In the data rows, zero lies at 4.5, halfway between 4 and 5.
Some points, one per row:
np.array([2, 6, 8, 5, 4, 4, 3, 6, 3, 4, 4, 4, 2, 6, 2, 5, 5, 2, 3, 3, 3,
          6, 5, 7])
np.array([2, 6, 2, 3, 7, 1, 5, 4, 2, 2, 4, 8, 2, 5, 2, 4, 8, 4, 8, 6, 1,
          3, 2, 2])
np.array([8, 6, 8, 8, 2, 6, 5, 7, 7, 4, 1, 5, 7, 5, 4, 2, 3, 4, 2, 2, 4,
          7, 8, 8])
np.array([4, 4, 6, 8, 4, 4, 3, 6, 5, 5, 4, 4, 6, 7, 3, 7, 6, 4, 3, 5, 5,
          7, 6, 7])
np.array([4, 3, 2, 3, 5, 1, 5, 6, 3, 5, 5, 6, 4, 6, 3, 5, 4, 3, 6, 5, 3,
          3, 5, 2])
np.array([4, 8, 7, 5, 2, 6, 2, 8, 4, 5, 5, 3, 4, 3, 2, 5, 4, 4, 2, 4, 3,
          4, 5, 6])
np.array([5, 4, 2, 3, 6, 6, 4, 4, 7, 7, 4, 3, 5, 2, 7, 2, 2, 5, 5, 2, 7,
          6, 7, 4])
np.array([3, 3, 6, 6, 3, 4, 5, 2, 6, 5, 5, 3, 5, 6, 6, 8, 4, 5, 3, 6, 8,
          8, 5, 5])
np.array([5, 4, 4, 6, 7, 1, 7, 6, 2, 2, 3, 8, 5, 6, 2, 4, 8, 3, 6, 6, 1,
          2, 2, 3])
np.array([6, 3, 2, 2, 2, 5, 4, 2, 5, 6, 4, 4, 6, 1, 7, 3, 3, 8, 5, 8, 7,
          2, 3, 2])
np.array([6, 4, 7, 6, 4, 2, 8, 4, 4, 2, 2, 8, 7, 8, 3, 4, 7, 5, 5, 6, 3,
          6, 5, 7])
np.array([5, 2, 7, 7, 3, 5, 6, 6, 5, 6, 4, 5, 5, 7, 3, 6, 5, 3, 2, 4, 4,
          6, 6, 6])
np.array([7, 4, 7, 8, 2, 5, 4, 4, 8, 4, 1, 6, 8, 7, 5, 4, 4, 3, 4, 3, 5,
          8, 8, 8])
np.array([7, 8, 2, 2, 4, 8, 2, 7, 4, 6, 4, 3, 3, 1, 5, 2, 2, 8, 5, 5, 6,
          2, 3, 3])
np.array([6, 4, 3, 7, 8, 1, 5, 7, 2, 2, 3, 8, 6, 6, 2, 5, 8, 2, 6, 5, 1,
          2, 3, 4])
np.array([4, 2, 3, 2, 4, 5, 6, 2, 8, 7, 6, 2, 5, 2, 8, 2, 2, 5, 6, 2, 7,
          7, 7, 4])
np.array([5, 8, 3, 4, 5, 4, 5, 6, 4, 3, 4, 4, 5, 2, 4, 5, 4, 5, 5, 6, 4,
          2, 2, 3])
np.array([6, 5, 2, 4, 2, 6, 3, 6, 2, 4, 5, 4, 5, 4, 2, 6, 4, 5, 3, 6, 4,
          2, 3, 3])
np.array([3, 4, 5, 5, 3, 5, 3, 5, 4, 6, 5, 3, 4, 4, 4, 6, 4, 5, 3, 4, 5,
          5, 6, 4])
np.array([2, 2, 5, 4, 7, 5, 7, 2, 5, 5, 6, 3, 2, 5, 6, 5, 5, 4, 4, 2, 6,
          8, 4, 4])
np.array([5, 4, 2, 4, 2, 3, 2, 5, 4, 5, 4, 5, 6, 5, 4, 6, 4, 4, 6, 5, 4,
          4, 6, 4])
14 more points follow, each with its number after it:
np.array([5, 5, 6, 7, 2, 5, 5, 5, 5, 6, 3, 4, 7, 6, 3, 4, 4, 5, 2, 4, 6,
          5, 7, 7]) 0
np.array([3, 4, 4, 5, 6, 7, 2, 4, 5, 6, 5, 4, 4, 3, 6, 2, 5, 4, 5, 2, 4,
          5, 6, 6]) 1
np.array([3, 6, 5, 4, 3, 5, 4, 5, 4, 5, 5, 2, 3, 4, 4, 7, 3, 5, 2, 4, 6,
          5, 4, 4]) 2
np.array([7, 5, 4, 4, 5, 2, 8, 5, 4, 3, 4, 6, 6, 4, 4, 5, 5, 4, 6, 7, 3,
          3, 3, 3]) 3
np.array([6, 3, 4, 5, 6, 3, 5, 5, 4, 2, 5, 7, 5, 6, 5, 6, 6, 2, 7, 5, 3,
          2, 4, 4]) 4
np.array([5, 2, 4, 4, 6, 3, 5, 4, 5, 4, 7, 5, 4, 6, 5, 5, 4, 2, 6, 4, 4,
          2, 4, 3]) 5
np.array([3, 8, 2, 2, 6, 6, 2, 5, 4, 5, 4, 3, 2, 1, 5, 3, 4, 7, 6, 4, 5,
          4, 2, 3]) 6
np.array([3, 3, 5, 4, 4, 5, 4, 3, 5, 7, 7, 3, 5, 5, 6, 7, 4, 6, 3, 5, 6,
          4, 4, 3]) 7
np.array([7, 7, 8, 8, 3, 6, 5, 6, 8, 3, 1, 5, 8, 5, 5, 3, 5, 5, 3, 2, 5,
          8, 8, 8]) 8
np.array([8, 5, 6, 8, 4, 5, 4, 6, 7, 5, 1, 6, 8, 6, 4, 2, 5, 3, 5, 3, 4,
          6, 8, 8]) 9
np.array([4, 6, 5, 3, 4, 6, 4, 4, 4, 5, 7, 3, 2, 5, 4, 3, 2, 4, 4, 4, 5,
          4, 3, 4]) 10
np.array([3, 5, 6, 3, 3, 5, 4, 3, 4, 3, 7, 3, 2, 5, 6, 5, 3, 5, 5, 4, 5,
          6, 3, 5]) 11
np.array([7, 4, 7, 6, 7, 4, 7, 4, 7, 3, 2, 8, 6, 5, 6, 2, 6, 2, 6, 2, 2,
          6, 5, 7]) 12
np.array([5, 4, 2, 3, 8, 1, 6, 3, 2, 2, 2, 8, 3, 6, 3, 4, 8, 3, 8, 8, 1,
          3, 2, 3]) 13
Which two of these numbered points are nearest to each point below, looking only along the 4 directions in which the first points spread most? Their numbers follow each, nearest first.
np.array([7, 5, 3, 4, 5, 3, 5, 7, 4, 4, 3, 6, 6, 4, 3, 3, 5, 5, 5, 6, 3,
          2, 5, 3]) > 3 4
np.array([4, 5, 3, 6, 5, 4, 3, 6, 2, 2, 5, 7, 4, 5, 2, 7, 8, 2, 7, 5, 2,
          4, 2, 6]) > 4 3
np.array([7, 3, 7, 6, 7, 2, 7, 3, 7, 2, 2, 8, 7, 6, 6, 4, 7, 2, 7, 4, 2,
          5, 6, 7]) > 12 4
np.array([2, 4, 5, 3, 8, 4, 8, 3, 5, 4, 5, 5, 2, 4, 6, 2, 5, 3, 6, 2, 2,
          5, 3, 3]) > 5 4
np.array([6, 8, 2, 2, 2, 8, 2, 7, 5, 6, 5, 2, 3, 1, 5, 3, 2, 8, 4, 5, 7,
          2, 3, 3]) > 6 10
np.array([6, 4, 6, 4, 7, 4, 7, 3, 7, 2, 4, 7, 5, 5, 6, 2, 5, 2, 7, 2, 2,
          6, 5, 6]) > 12 4
np.array([6, 7, 5, 7, 4, 7, 2, 8, 5, 4, 1, 5, 6, 4, 4, 3, 4, 5, 4, 2, 4,
          5, 6, 7]) > 0 9
np.array([2, 4, 4, 4, 7, 5, 5, 2, 5, 3, 6, 5, 2, 3, 6, 3, 6, 3, 7, 2, 3,
          6, 4, 5]) > 5 7
